Named moves (each a turn or a mirror), then the moves between two rows, first move first; the first pair answered:
K463 (before |-> after):
[  5  12 -10  12  -3   2  10  -9  -1  -3   2  16] |-> [-10   5  -2  15   2  -7   1  -2  14   8  -7  -8]
[ -8  10   2 -11  -7  -2   8 -15  -9   5  19 -10] |-> [-10   9   2 -10  -5  -3   7 -14  -6  10  17 -16]
[  4  10 -15   9  -8   2  -3  -1 -14  -3   1   1] |-> [ -4   6  -7  12  -8  -1  -5   3  -5   3  -6 -15]
K274 (before |-> after):
[-12  26 -13   2  -3  -9   9 -20  12  32  14  -8] |-> [ -9  21 -13  17  -6 -13   6 -14  19  28   3 -20]
[-1 -1 -5  9  3  1 -6  4  2  8 -2  6] |-> [-4 -2 -3 11  5  0 -6  5  4  8 -4  1]
[  1  -3   0  17   4   0   3 -16  14   0   5  -8] |-> [ -1  -7   2  13   6   3   3  -7  13  -4   0 -14]
K21 (before |-> after):
[ -8  10   5 -15  10  18  23  -8  -4 -13   8 -13] |-> [  1   5   1  19   8  15  20  -3   9 -16  -9 -19]
[  7  -6 -17  18   0 -11   1   8 -22  -4  -7 -17] |-> [ 17  -4 -13   1   2  -2   2   5 -31  -8   3  13]
[  6   0   0   6  -5   5   1   3 -10 -10   1   8] |-> [ -6   0  -5  -3  -6   2  -1  -1 -15  -5   4  -8]
Now pairs of rows:
Between the rows of a pair lie 2 to 3 moves.
[  6 -14   4  -1  -2   3   2   9  -7 -17  -7 -20] |-> [ -3  -5  -6  10  -2  -1   4   3  -2  -7  -6 -28]
K274 K274 K21
[ 13 -12  20   6   1   4   4   8  14 -10  -4  -2] |-> [ 13  -2  12 -17   3   8   6  -2   6  -3  12  18]
K274 K274 K274
[ -3  -1 -13  13   0  -6   0   0 -16  -6  -3 -18] |-> [ -6 -14   6  -3   6  -4  -6   9  -2  -4  -7 -17]
K21 K463 K274
[  6 -11  18 -19   2  14   7  14 -10 -35   2  -4] |-> [-13  -2   3   2  -4   2   4   4  -1 -17  -5 -48]
K274 K21
[  7  16 -12   9  -7   8   4 -17  -5   2   9   2] |-> [ -6  13  -5 -17  -6   3   1 -14  -2  11  13  -1]
K463 K21 K21
[ 14  -4   8  -4   4   2   5   8  -6 -11   2  18] |-> [  5  -2  -1  15  -3  -6   6   3  -3  -5  -8 -16]
K21 K463 K21
[ -7  13 -16  21  -2 -12  -1  -9   6  16  -4 -17] |-> [ -4  16 -21   0  -5   4  11 -13 -23  -5  10  -4]
K274 K463 K21
[  1   3   1  25   3 -14  -5  -8  38  23 -12  -7] |-> [-11  25 -23   1  -4  -9  10 -30   4  20  16  -6]
K463 K21 K274
[ -3  -1   1  -6  -6   8   4   9 -18 -11   0 -14] |-> [ -3   8 -13  15 -11   0   1  -1  -8  -1  -5 -15]
K274 K274 K21
[-11  -5   6  -6  -8  19  11  10 -32 -23   2 -17] |-> [ -6  -1  -1  26 -10   9   8   5 -20 -17 -10 -31]
K274 K21
[  4  14 -13  13  -5  -1   4  -6   4   2  -1  14] |-> [-8  2  4 -1  1 -6 -6  0 20 12 -5  5]
K463 K21 K463
[ -4  -3  13 -10   8 -10 -15   6  15  18  -9   8] |-> [  1   2   8   1   9  -9 -14  -1  18  17  -9   7]
K463 K274 K463
[  3 -11  11  -8   4  13 -10  12 -17 -17  -6  18] |-> [-15 -11  15 -19   6   3 -17  14   1   5  -6  -2]
K274 K463 K274
[21  9 -9 12 -3 -3 -3 -1  3  7 11 19] |-> [  3  -1   7  -4   3  -5 -13  11  21  20   9   6]
K463 K21 K463
[ 2  5  4  5  8 -4 -9 -3 19 18 -4 18] |-> [ -3  -3  13 -19  10   5  -8   2  10  12  -1  22]
K274 K274 K21
[ 11   1   2 -17  -6  18  11   9 -26 -27  10  26] |-> [-19  -8   9   3   2 -11  -6  14  22  12 -17 -35]
K274 K463
[  2  19 -29  20 -16  -9  -4 -13 -13   5   0  -1] |-> [ 21  11 -20  19  -8  -3  -3  -4 -13  -8  -2  25]
K274 K21 K274
[ -2  -2  18  -6   8  -9   4  -2  28   8  -3 -20] |-> [  1  16  -7 -11  -5   2  21 -18 -10  -6  15  -9]
K463 K21 K463
[  7  -7   8  26   2  -8   3  -4   8  -7 -16 -13] |-> [  5 -17  26  -5  11  -4  -2   5  13  -1 -13   6]
K21 K463 K21
[ 17   5 -14   7  -8   7   6 -11 -11  -3 -15  22] |-> [ -6  12 -24   3 -12  -2   7 -19  -9  11 -12 -10]
K21 K274 K274
